Each row has a name. After each piece below comes the name of the row it's from. Each question is about the rows just above it.

<114>: [187 139 138 135 144  92 140 101 184]
<173>: [187 139 138 135 144  92 102 176 113]
<54>: [136 140 165 139 148  71 113 102 176]
<137>: [136 106 154 157 125  86 138  88 186]
<190>: [197 133 141 153 158  96  98 144 121]
<211>: [183 144 137 127 134  91  91 143 113]
<154>: [ 96  98 145 159 143  82 140 101 124]
<131>: [141 106 161 159 143  82 140  86 184]
which: [ 96  98 144]  <190>
The row with [ 96  98 145 159 143  82 140 101 124] is  <154>
[144 137 127 134  91  91 143] is in which row?  <211>
which: [113 102 176]  <54>
The row with [138 135 144  92 140] is  <114>
Which row holds [187 139 138 135 144  92 140 101 184]?  <114>

<198>: [158 127 150 127  44 171 131 185 149 138]
<207>: [139 146 155 131  48 158 131 185 163 170]
<190>: [121  95 143  81 114 131 158 137  78 119]
<60>: [158 127 150 127  44 158 131 185 163 135]
which: [139 146 155 131  48 158 131 185 163 170]  <207>
which: [158 127 150 127  44 158 131 185 163 135]  <60>
which: [146 155 131  48 158 131 185 163 170]  <207>
Where do [ 95 143] appear?  <190>

<128>: [ 46 170 120 156  98 166 188 111]
<198>: [119 147 147 111  69 182  95 183]
<190>: [102 148 133 137  80 179 166 121]
<154>: [148 133 138  80 179 166 121  89]
<207>: [ 55 215 138 103  55 194 139 145]
<173>: [157 122 157 109  80 173 170 104]
<60>: [ 75 149 163 104 135 116 192  87]
which: [148 133 138  80]  <154>
which: [148 133 137  80 179 166 121]  <190>

<54>: [137 103  81 187 183 107 177 115 123 161 110 101]
<211>: [ 94 101  56 100 111 114 168 131 106 131 164 167]
<128>: [119 136 153 183  78 145  92 181 141 144 146 127]
<154>: [115 129  76  68  89 106  90 129  63  77 103 137]
<60>: [117 133 127 150 182 111  44  76 112 160 103 137]
<198>: [156 122 155  64 182 128 144  89 133  89 138 139]
<131>: [122 119  58 162 170 144 107 168 130  96 175 116]
<114>: [122 119  58 162 170 144 107 175  96 168 116 130]
Where do [175  96] appear?  <114>
which: [122 155]  <198>
which: [ 96 175]  <131>
which: [168 130  96 175 116]  <131>

<131>: [113 171 157 133 139  53  73 177  87 151 157 118 119 183 117  70 166 106
 152 105 131  56 137 142 103 132 128]
<198>: [ 71 166 106 152 105 131  56 137 142 103 132 128 104 134 171  91 174 109
 153 148  66  78 106 121 139 137 125]
<137>: [158 162 156 144  80  80  77 133 168 174  75 114 116 132 139 102 194 114
 160 121 144  50 122 144 103 100 166]
<154>: [113 171 157 133 139  53  73 132 128 137 171 103 134 104 142  70 166 106
 152 105 131  56 137 142 103 110 154]
which: [109 153 148  66]  <198>
[ 75 114 116] is in which row?  <137>
[132 139 102 194 114] is in which row?  <137>
Which row holds [ 70 166 106 152 105 131  56 137 142 103 132 128]?  <131>
[ 53  73 132 128] is in which row?  <154>
[113 171 157 133 139  53  73 177  87 151 157 118 119 183 117  70 166 106
 152 105 131  56 137 142 103 132 128] is in which row?  <131>
The row with [137 142 103 132 128 104 134 171] is  <198>

<154>: [112  89 105 128]
<137>: [138 105 203 117]
<128>: [121 103 151 134]
<207>: [178 105 110  39]
<131>: [139 110  39 105]
<211>: [ 95 136 108 127]
<54>: [112 110  39 105]
<60>: [133 105  89 128]
<190>: [108 114  36  86]
Which row holds [105  89 128]?  <60>
which: [112 110  39 105]  <54>
which: [139 110]  <131>
Where do [178 105 110  39] appear?  <207>
which: [108 127]  <211>

<173>: [141 128 132 163 126 128 151]
<54>: [112 128 127 129 132 128  93]
<190>: [119 128 126 129 132 128 129]
<154>: [141 128 126 208 132 128 150]
<60>: [112 128 119 106 132 128 120]
<128>: [ 79 128 109 129 132 128  57]
<137>: [128 132 128  57 132 126  74]
<211>: [ 45 128 124 105 132 128 129]
<131>: [120 128 126 141 132 128 129]
The row with [129 132 128  57] is  <128>
which: [132 128  57 132 126]  <137>

<128>: [134 113 148  39 121 153]
<54>: [ 70 134 114 179  39 121]
<114>: [ 70 134 114 148  39 121]
which: [134 114 148  39 121]  <114>
The row with [121 153] is  <128>

<114>: [114 145 114 101]
<131>: [130 114 142 109]
<154>: [164 104 101 122]
Which row holds [164 104 101]?  <154>
Which row holds [130 114 142]?  <131>
which: [114 142]  <131>
The row with [114 101] is  <114>

<131>: [106  92  72 136  92 118 111  96  44  52  93 135  90  99 120 130 152  76
 141 140 114 171  98 129 148 143  86 160 101 154 113 133 121]
<190>: [118  68 136 120 122 116 136 148 147  99  90 100  83 137 114 111 150 175
 141 122 137 117 142 110 108 113  88 105 156 129 150 151 136]
<128>: [109  91 128 112  95 158 147 153 152 136 157 102  88 123 175 100 147 153
 145 120 116 151 134 116 128 186  91 170 131 148 128 118  70]
<154>: [175 100 147 153 148 120 116 151 155 125 113 121 130 114 136 115 140 138
 138 147 113 133 136  95 124 154  95 160  98 171  86 124 132]
Which row holds [175 100 147 153 145 120 116 151]?  <128>
The row with [111 150 175 141] is  <190>
which: [145 120 116 151 134]  <128>
which: [ 83 137 114 111 150]  <190>
The row with [100 147 153 148] is  <154>
[100 147 153 145 120 116] is in which row?  <128>

<60>: [101 174 105  69 195 136 195  99  66 109]
<137>: [ 83 112  61  67 120  98 106 103  81 173]
<198>: [110 105 153 173 116 150 112 107 145 104]
<154>: [ 54 165 119 159 170 171 162  57 113 160]
<128>: [144 127 102  71 148 114 141 162  91 128]
The row with [105 153 173 116 150 112 107] is  <198>
which: [144 127 102  71]  <128>

<207>: [130  85 151 122 112 124 110 139  82  99]
<60>: [144 119 101 140 123 171  93 158 120 165]
<114>: [119 117 142 194 155 108 156 113  82 106]
<128>: [157  83 137  94 129 108  93 120  99 113]
<54>: [126 139 179 141 148 184 103 101 159 126]
<154>: [159  83 101 148 146 168  96 139  90  87]
<131>: [107 139 153 192  94 114 136 152  88 166]
<137>: [107 112 173  94  94 114 140 134  83  96]
<211>: [147 143 151 148 140 178 150 101 166  87]
The row with [120  99 113] is  <128>
which: [139 179 141 148 184 103]  <54>

<198>: [153 128 132 129  58]
<131>: [ 96 129 129 132 135]
<54>: [153 128 132 129 131]
which: [153 128 132 129  58]  <198>
Which row holds [129  58]?  <198>
which: [132 135]  <131>
The row with [153 128 132 129 131] is  <54>

<128>: [165 129 136 123 128 130 120 108]
<198>: [154 115 129 127 130 131 110  74]
<60>: [162 117 126 130 133 128 119  98]
<54>: [127 134 127 128 130 120 113  87]
<211>: [148 122 128 130 141 124 108  79]
<131>: [151 134 128 130 136 123 109  89]
<114>: [140 135 129 129 129 137 120  53]
[130 141] is in which row?  <211>
which: [128 130 136 123]  <131>
which: [109  89]  <131>

<131>: [161 146 156 120 178  88 120  90  82 150 111 125 155 165  92 137 142 124
 126 126 154 117 123 149 124 113  83  96 191 140 171 151 113 167 135 114
 131]
<137>: [ 95 116 112  91 170 133 138 133 145  82 143 113 115 106 119 150 121 134
 114 176 102 143 194 115 139 132 116  79 137 112 131 112  88 131 179 157
  78]
<207>: [ 95 116 112  91 170 133 138 133 145  82 143 113 115 106 119 150 121 134
 114 176 102 143 194 115 139 132 116  79 137 112 131 112  88 131 179 157
 181]
<54>: [145 113 115 125 157 131 113 140 112 144 137 145 137 163  69 182 146 138
 134 104 199 131 137  95 112 145 109 116 140 155 148 132 113 161 191  90
 114]
<211>: [122 116 152  89  99 101  88 130 138  93  76 138 123 163  69 126 120  84
 122 186 144  83 132  97 182 145 129 148 168 125 164 127 135 138 121 140
 129]
which: [145 113 115 125 157 131 113 140 112 144 137 145 137 163  69 182 146 138
 134 104 199 131 137  95 112 145 109 116 140 155 148 132 113 161 191  90
 114]  <54>
which: [116 152  89  99 101  88 130 138  93]  <211>
which: [ 95 116 112  91 170 133 138 133 145  82 143 113 115 106 119 150 121 134
 114 176 102 143 194 115 139 132 116  79 137 112 131 112  88 131 179 157
 181]  <207>

<128>: [118 120 113 131 137 138 159 125 115 123 123 150 139 125 133 124 130 131
 152 124 118 133 142 121 115 135 130 151 147 146 119 115 141 148 151 129
  48 140  93]
<190>: [123 171 116 132 118 106 123 121 127 133 124 140 134 117 101  99 148 124
 121 107 135 128  83 108 126 126 133 152 139 152 128 129 112 135 129 125
  54 131 154]
<211>: [147 126 133 121 121 133 168 128 105 123 120 126 119 111 111 120 133 138
  98 137 128 136 143 119 123 135 121 127 116 129 125 157 118 129 134 124
 131 127 123]
<154>: [123 171 116 132 118 106 123 121 127 133 124 140 134 117 101  99 148 124
 121 107 135 128  83 108 126 126 133 152 139 152 128 143 112 135 129 125
  54 131 136]
which: [123 171 116 132 118 106 123 121 127 133 124 140 134 117 101  99 148 124
 121 107 135 128  83 108 126 126 133 152 139 152 128 129 112 135 129 125
  54 131 154]  <190>
The row with [123 171 116 132 118 106 123 121 127 133 124 140 134 117 101  99 148 124
 121 107 135 128  83 108 126 126 133 152 139 152 128 143 112 135 129 125
  54 131 136] is  <154>
Which row holds [128 129 112]?  <190>

<114>: [213 114 114 125]
<211>: [113 125 147 182]
<128>: [133 131 141 147]
[114 114 125] is in which row?  <114>
which: [113 125 147]  <211>
which: [114 125]  <114>
[147 182] is in which row?  <211>
which: [113 125]  <211>

<114>: [132 125 139 122 115 118]
<190>: [131 170 130  85 113 109]
<211>: [129 199 146 111 171 171]
<173>: [119 147 129 119 123 127]
<128>: [134 180 133 156 123 135]
<60>: [138 141 103 127  72 137]
<154>: [132 138 134 124 117 131]
<198>: [123 197  91 130 132 103]
which: [170 130  85 113]  <190>
which: [134 180]  <128>
which: [119 147 129]  <173>

<173>: [128 151 156 136 140 111 123 138 143 100  97 129 109 117 124 123 149 147
 127 147 141 141 153 106  89 116 138 149 102 131]
<54>: [123 145 145 124 110 147 133 120 135 120 127 133 116 121 139 102 129 127
 132 154 131 136 125  93 137 111 139 116 133 120]
<131>: [ 98 143 153 130  90 179 151 103 116 116 163 142 105 140 170  70 106 123
 140 170 114 124 106  97 173 121 137  56 150 109]
<190>: [130 124 145 139 137 115 141 126 125 123 125 120 105 136 122 131 123 130
 140 139 135 125 141 128 127 112 151 121 120 124]
<211>: [140 120 122 131 143 108 123 139 130 135 116 120 129 127 111 150 134 130
 128 111 135 127 139 141 109 123 125 149 118 136]
<154>: [127 136 121 117 113 146 123 123 130 136 136 134 139 123 134 120 126 126
 125 119 125 131 113 121 143 128 125 125 140 124]
<128>: [154  86  91 124 142 105 130 144 123 159 139  96 140 128  95 165 132 132
 137  82 137 123 127 148 116 105 123 148 123 139]
<198>: [126 156 117 102 110 149 107 133 145 127 112 145 165  98 137 115 149 126
 101 133 126 147 118 107 120 145 116 153 134 134]
which: [123 145 145 124 110]  <54>
which: [131 113 121 143 128 125 125 140]  <154>

<54>: [ 74 112 111 161 151 152 139 178 109 101 138 144 139  58 123 152 149 144
 116 101  82 176 113 106 129 156 184 102 152 152 127  93  70  84 126  71
 112 139  68 114 139 162 113  98 166 100  79 100 145]
<198>: [129 156 184 102 152 152 127  93  70  82 126  71 139  58 123 152 149 144
 116 101  82 176 113 106 129 156 174 102 152 152 127 116  70  84 126  71
 112 139  68 114 139 162 113  98 166 100  79 100 145]
<137>: [ 74 112 111 161 151 152 139 178 109 101 138 144 139  58 123 152 149 144
 116 101 113 176 106  82 129 156 174 102 152 152 127  93  70  84 126  71
 112 139  68 114 139 162 113  98 166 100  79 100 145]
Which row holds [129 156 184 102 152 152 127  93  70  84 126  71]?  <54>
Which row holds [ 74 112 111 161 151 152 139 178 109 101 138 144 139  58 123 152 149 144
 116 101  82 176 113 106 129 156 184 102 152 152 127  93  70  84 126  71
 112 139  68 114 139 162 113  98 166 100  79 100 145]?  <54>
which: [129 156 184 102 152 152 127  93  70  82 126  71 139  58 123 152 149 144
 116 101  82 176 113 106 129 156 174 102 152 152 127 116  70  84 126  71
 112 139  68 114 139 162 113  98 166 100  79 100 145]  <198>
which: [102 152 152 127  93  70  82 126  71]  <198>

<154>: [117  70 131 160 111 138  72 131 151 106 154  86 115  49]
<128>: [ 65  83  97  85 175  93 123 118 162 114 133 116 145 138]
<54>: [165 123 134 116  70 131 142  79 147 160 176 138 133  80]
<131>: [134 142 131 165  79 147  70 116 123 163 178  92 142  78]
<190>: [117  90 159 198  81 144 164 147 120 169 149 144  94 131]
which: [134 142 131 165  79 147  70 116 123]  <131>
Which row holds [116  70 131]?  <54>
which: [138 133]  <54>
The row with [ 85 175] is  <128>
which: [ 79 147 160 176 138 133]  <54>
which: [165  79 147  70 116 123]  <131>

<190>: [142 126 126 122 127]
<198>: [142 126 122 126 127]
<211>: [166 124 165 149 136]
<154>: [142 126 126 124 127]
which: [165 149]  <211>
Which row holds [142 126 122 126]?  <198>
which: [142 126 126 122 127]  <190>
Which row holds [166 124]?  <211>
which: [142 126 122 126 127]  <198>
which: [126 124]  <154>

<131>: [100 118 171 135 144 123 184 200]
<190>: [184 118 144 135 120 174 146  83]
<154>: [144 118 184 135 123 100 171  66]
which: [144 118 184 135]  <154>
which: [144 135 120 174]  <190>
Where do [171 135 144 123] appear?  <131>
which: [120 174 146]  <190>
which: [171  66]  <154>
which: [144 118 184 135 123 100 171]  <154>
Which row holds [118 144 135 120 174 146  83]?  <190>

<154>: [115 159 136 155 126 127 191  62]
<190>: [146 168 140 146 139 102 192  75]
<54>: [109 178 143 173 123 119 196  58]
<198>: [113 161 146 142 141  90 193  81]
<211>: [110 182 137 174 123 123 192  59]
<207>: [106 184 129 173 118 120 194  61]
<128>: [113 161 143 146 136 123 196  71]
<60>: [109 170 143 143 140  94 194  87]
<137>: [114 168 146 171 140 133 199  66]
[146 171 140] is in which row?  <137>
[173 118 120] is in which row?  <207>
Where do [178 143 173 123 119 196] appear?  <54>
Which row holds [146 168 140 146]?  <190>

<154>: [165  78 110 144]
<137>: [ 74  82  39 143]
<128>: [167  57 178  45]
<207>: [146  82  62 180]
[165  78] is in which row?  <154>
which: [178  45]  <128>

<198>: [112  76 152 120 132 132 130  89]
<207>: [162 188 145 151 139 120 211 173]
<60>: [196 151 135 125 122 101 164 136]
<154>: [120 145 137 114 129 126 220 154]
<211>: [108  86  74  89 115 107 128  97]
<128>: [162 188 118  81  98 114 124 110]
<54>: [112  50 105  59  94 101 112  67]
<173>: [ 93  56 134  93 105 124  59  71]
<137>: [156  57 157 103 115 116  93  63]
Where do [114 124] appear?  <128>
[145 151] is in which row?  <207>
which: [196 151 135 125 122 101 164]  <60>
Where do [151 135 125 122 101 164 136] appear?  <60>
which: [162 188 145 151 139 120 211 173]  <207>
which: [120 145 137 114 129 126]  <154>

<207>: [128  81  92 200 116 201 206 191]
<211>: [ 85  56 132 137 126  69 120 170]
<173>: [142  85  91 195 185  72  69 198]
<128>: [136 160 157 100  80 211  78 118]
<198>: [160 157 100  78 211  96  92 169]
which: [160 157 100  78]  <198>
The row with [ 91 195] is  <173>
Where do [160 157 100  80 211] appear?  <128>
Which row holds [116 201 206 191]?  <207>

<207>: [142 152 146 195 128 139 151 136 204 145]
<131>: [151 137 151 136 128 139 151 136 139 151]
<211>: [142 134 146 195 128 139 151 136 204 145]
which: [142 152 146 195 128 139 151 136 204 145]  <207>
which: [152 146]  <207>
which: [142 134 146 195 128 139 151 136 204 145]  <211>

<137>: [187 198 202 202 196]
<207>: [ 87 107 127 149 167]
<128>: [157 135 114  97  77]
<54>: [ 66  79  98 116 136]
<60>: [ 66  79  98 116 188]
<154>: [55 52 56 65 77]
<190>: [157 135 114  97 105]
<173>: [115  97 105 128 109]
Where do [55 52 56 65] appear?  <154>
which: [107 127 149]  <207>
which: [127 149]  <207>
which: [114  97 105]  <190>

<137>: [104 158  95 137  85 114 200 167 128 145 134 137 125 134 110 121 121 152
 155  97 102 170  69 131 110  96 159 146 120 190 169 164  82 133  96 144]
<207>: [132 116 175 118 132 111 168 143 129 141 184 163 159 156 157 129 117 126
 126 100 126  97 168 121 131 129  94  75  85 190 131 105 109 176 120 130]
<131>: [193 125 163 125 135 161 171  97  98 130 130 127 171 156 152 135 136  95
 136 137 107 143 135 129 106  91 126 155 142 186 170 152  67 140 144 162]
<128>: [ 62 116 175 118 132 111 168 143 112 141 184 163 159 156 157 129 117 126
 126 100 120  97 168 121 131 129  94  75  85 190 131 105 109 176 141 130]
<173>: [103 113 177 102 117  69 135 145 111 103 178 155 147 160 160 111 130 127
 145 131 145 104 130 138 150 119 116  92  90 165 107  78 100 186 126 143]
<211>: [104 158  95 137  85 114 200 167 128 145 134 137 125 134 110 121 121 152
 155  97 102 170  69 131 110  88 143 132  89 124  89 117 100 149 100 166]
<198>: [169  88 165 134 138 145 166  97 116 167 135 124 144 145 172 142 121 105
 105 114 120 127 181 116  91 139  84 131 154 152 173 151 103 123 180 127]
<154>: [124 105 156 127 166 124  77 124 134 129 151 127 143 112 124 146 132 124
 104 130 149  61 186  95 161 167 112  78 141 139 158 138 152 139 142  82]
Where do [ 96 159 146 120 190] appear?  <137>
[147 160 160] is in which row?  <173>

<131>: [117 157 125 196 131 154]
<190>: [ 83 116 143 109 131 129]
<198>: [150 108 165 122 179 131]
<137>: [127 108 131 165 179 122]
<128>: [137 120 134 159 131 174]
[127 108 131 165] is in which row?  <137>
which: [159 131]  <128>
[108 131 165 179 122] is in which row?  <137>

<173>: [133 134 182  63 140  61 111 197]
<198>: [133 134 182  63 194  92  89 177]
<60>: [184  85 166 197  61 111 140 137]
which: [ 85 166 197  61]  <60>
which: [140  61 111 197]  <173>
which: [133 134 182  63 194  92  89]  <198>
which: [133 134 182  63 140  61 111 197]  <173>
[ 61 111 140] is in which row?  <60>
which: [ 63 194]  <198>

<131>: [150 100  84 109]
<173>: [111 115 168 102]
<198>: [150  99  92 114]
<154>: [152  97  82 110]
<54>: [193  44  70 136]
<60>: [153 111 149 192]
<137>: [ 44  70 134 110]
<207>: [193  44 159  52]
<190>: [ 78 148 160  52]
<114>: [111  80 168 102]
<128>: [133 138 132 172]
<211>: [124 145 133 168]
[ 44  70 136] is in which row?  <54>
The row with [ 44  70 134] is  <137>
which: [133 138]  <128>
which: [193  44  70 136]  <54>
[ 70 134] is in which row?  <137>
which: [ 44 159]  <207>

<137>: [141 127 125 150 124 120 132 131 122 180 152 131 157 148 135 120 151 189
 143 188 125 177 183 168 127 124 181 127 200 137 126 132 131 137 146 132
 117 193 168 176 124 125 129]
<173>: [134 127 128 156 128 123 139 137 123 166 129 125 155 131 134 128 158 189
 128 191 126 186 124 165 116 125 189 137 196 133 131 128 130 140 153 131
 117 197 163 123 132 119 127]
<128>: [141 127 125 150 124 120 132 131 122 180 152 131 157 148 135 120 151 189
 143 188 125 177 183 168 127 124 181 127 200 137 126 132 131 131 197 119
 132 117 140 123 153 163 130]
<131>: [129 117 134 133 130 130 117 127 118 169 158 152 160 141 126 132 154 123
 127 188 130 170 176 181 189 120 187 125 128 125 127 137 131 131 151 138
 127 200 128 165 121 132 133]
<60>: [134 127 128 156 128 123 139 137 123 166 129 125 155 131 134 128 158 189
 128 191 126 186 124 165 116 125 180 128 134 133 122 125 132 132 158 130
 130 194 169 176 118 133 124]
[140 153 131 117 197 163 123 132 119] is in which row?  <173>
Which row holds [117 193 168]?  <137>
which: [130 194 169]  <60>

<173>: [148 151 141  99 151 161 161 148  93  90 150 160  89 154]
<190>: [139 138 150 140 137 132 132 142 119 113 139 132 109 134]
<198>: [122 121 125 137 121 134 134 122 135 135 121 136 137 132]
<137>: [191 201 181  55 199 167 167 194  54  49 199 161  43 158]
which: [ 99 151]  <173>
which: [125 137 121 134 134 122]  <198>
which: [141  99]  <173>
Where do [201 181  55 199 167 167 194  54  49 199 161] appear?  <137>

